Where one turn sends some rows of the set: a few examples, then the rows asked
Tagut: [-13  -4 -24 -18  10  -5  -8   0   0   1 -23 -19  22  29   9  -3   0 -10
   6  -6  26]
nivo: [ -6  -7 -28 -19  14  -4  -2  -5   3   0 -29 -22   7  26   5  -4  12 -12
   8  -7  27]
mobez: [ 27  -5  -8   3   1  31   0  12  -1  11 -13  10 -15  42  -8  11  -5 -17
  -2  14 -13]
fovus: [  1 -29  -6 -11   6   7  19  31  -8   2  -1  11 -23  24  18  -3   3 -10
  -7   3 -14]
kori: [ -2   0 -12 -22  12   7  -5 -14   6   9 -24 -16  19  36 -10  15   6 -17
  -1  -4  21]
bola: [ 17  -8 -18 -30  -3  11   2  24 -20   5 -12  -6   0  28  15 -20 -14 -19
  -8  22  -6]
ras: [  1   2  -7  -7  12   6  -7 -14  -8   7 -20 -14  20  29 -12  17  -1 -16
   2   1  26]
Vefis: [ 15  -4  -5  -1   3  25 -13  21  -5  15  -9  10 -17  30  -5  10  -2 -15
  -6   4 -29]
busid: [  2 -22  -3 -13  14  25  17  20   0  23  11  -3  -5  33   3 -16  -4  -5
  -3  13 -19]
Fetu: [ -4   3 -17  -5   9   5 -15  -8   9   7 -23 -11  19  40  -7  16  -1 -15
   6  -6  21]
tobaz: [ -4 -16  -5 -10  16  34   7  19  -5  20   5  -2  -3  23   3 -14   8   3
  -1   5 -26]
luf: [  7 -18  -8  -7  15  41  23  11  -1  17   1  -3  -2  33   2 -14   6   2
   4  15  -9]
Tudag: [  2  -4 -18 -15  -3   3   2  29 -22  15  -2  -2  -3  18  13 -20 -15 -24
 -14  16 -14]
leg: [ 17 -15  -1  -2   4  17   2  22   1  14  -3  13 -21  38  -3  11  -8 -19
  -8   8 -21]
kap: [-17  -9 -14  -5  16   9   2  -8  10   4 -17 -11  19  34   0  12  11  -3
   9 -12  24]
nilog: [ -9  -7  -9 -19  15   9   6 -14   6   5 -22 -12  15  33  -5  19  15 -11
   0  -9  23]
Kifu: [ 14 -13 -14 -21   1   3  -2  30 -10  14  -3  -3 -11  31   9 -17 -18 -22
  -9  17 -18]
kula: [  7  -5 -14 -26   1  11 -12  29 -19  13  -7  -5  -3  21  11 -19 -10 -15
  -9  12 -25]
Busu: [ -1  -6 -26 -13  10  -7  -6  -4   4  -4 -34 -14  -1  27   3   8  12 -18
   6 -10  26]
dal: [-11  -7 -19  -9   6  -8  -7   1   1  -8 -28  -5   9  29   9  16   6 -13
   4 -13  27]
dofed: [ 10  -1  -7  13   2  23   1  17  -4  22  -2  12 -14  30  -8   9  -7 -22
  -9   9 -20]
Lup: [ -1  -5 -19   0  11  -7  -5  -4 -10  -7 -28 -11   2  19   3  10   7 -16
   8  -6  32]
fot: [  7 -23  -9 -17  -1  12  21  26 -17 -11 -15  14 -17  22  23   3   7 -11
  -7   6  -3]
rud: [ -6 -12  -7   5  12  31  20  16  -5  27  10   0  -2  24  -1 -12   2  -7
  -4  10 -17]
vir: [ -9  -7  -4  -6  18   9   7 -13  -7   3 -16 -12  18  24  -6  17  10  -7
   4  -5  29]
vigap: [ -6 -17 -11  -4  -1   4  18  31 -20   2  -4  14 -17  13  20   0   2 -18
 -13   3 -11]
fovu: [ -5  -4 -22  -8  15  -4  -4  -5 -11   1 -22 -22  12  18   3  -6   4 -11
  10  -1  32]
vuku: [ -3 -20  -5 -13   4  12   5  31 -16  -2  -9  13 -19  15  19   3  10  -7
  -8  -3 -21]

rud goes to Tudag
kori goes to Busu
Where do these go?
Lup goes to vir
bola goes to mobez
Vefis goes to vuku
dal goes to kap
leg goes to fovus

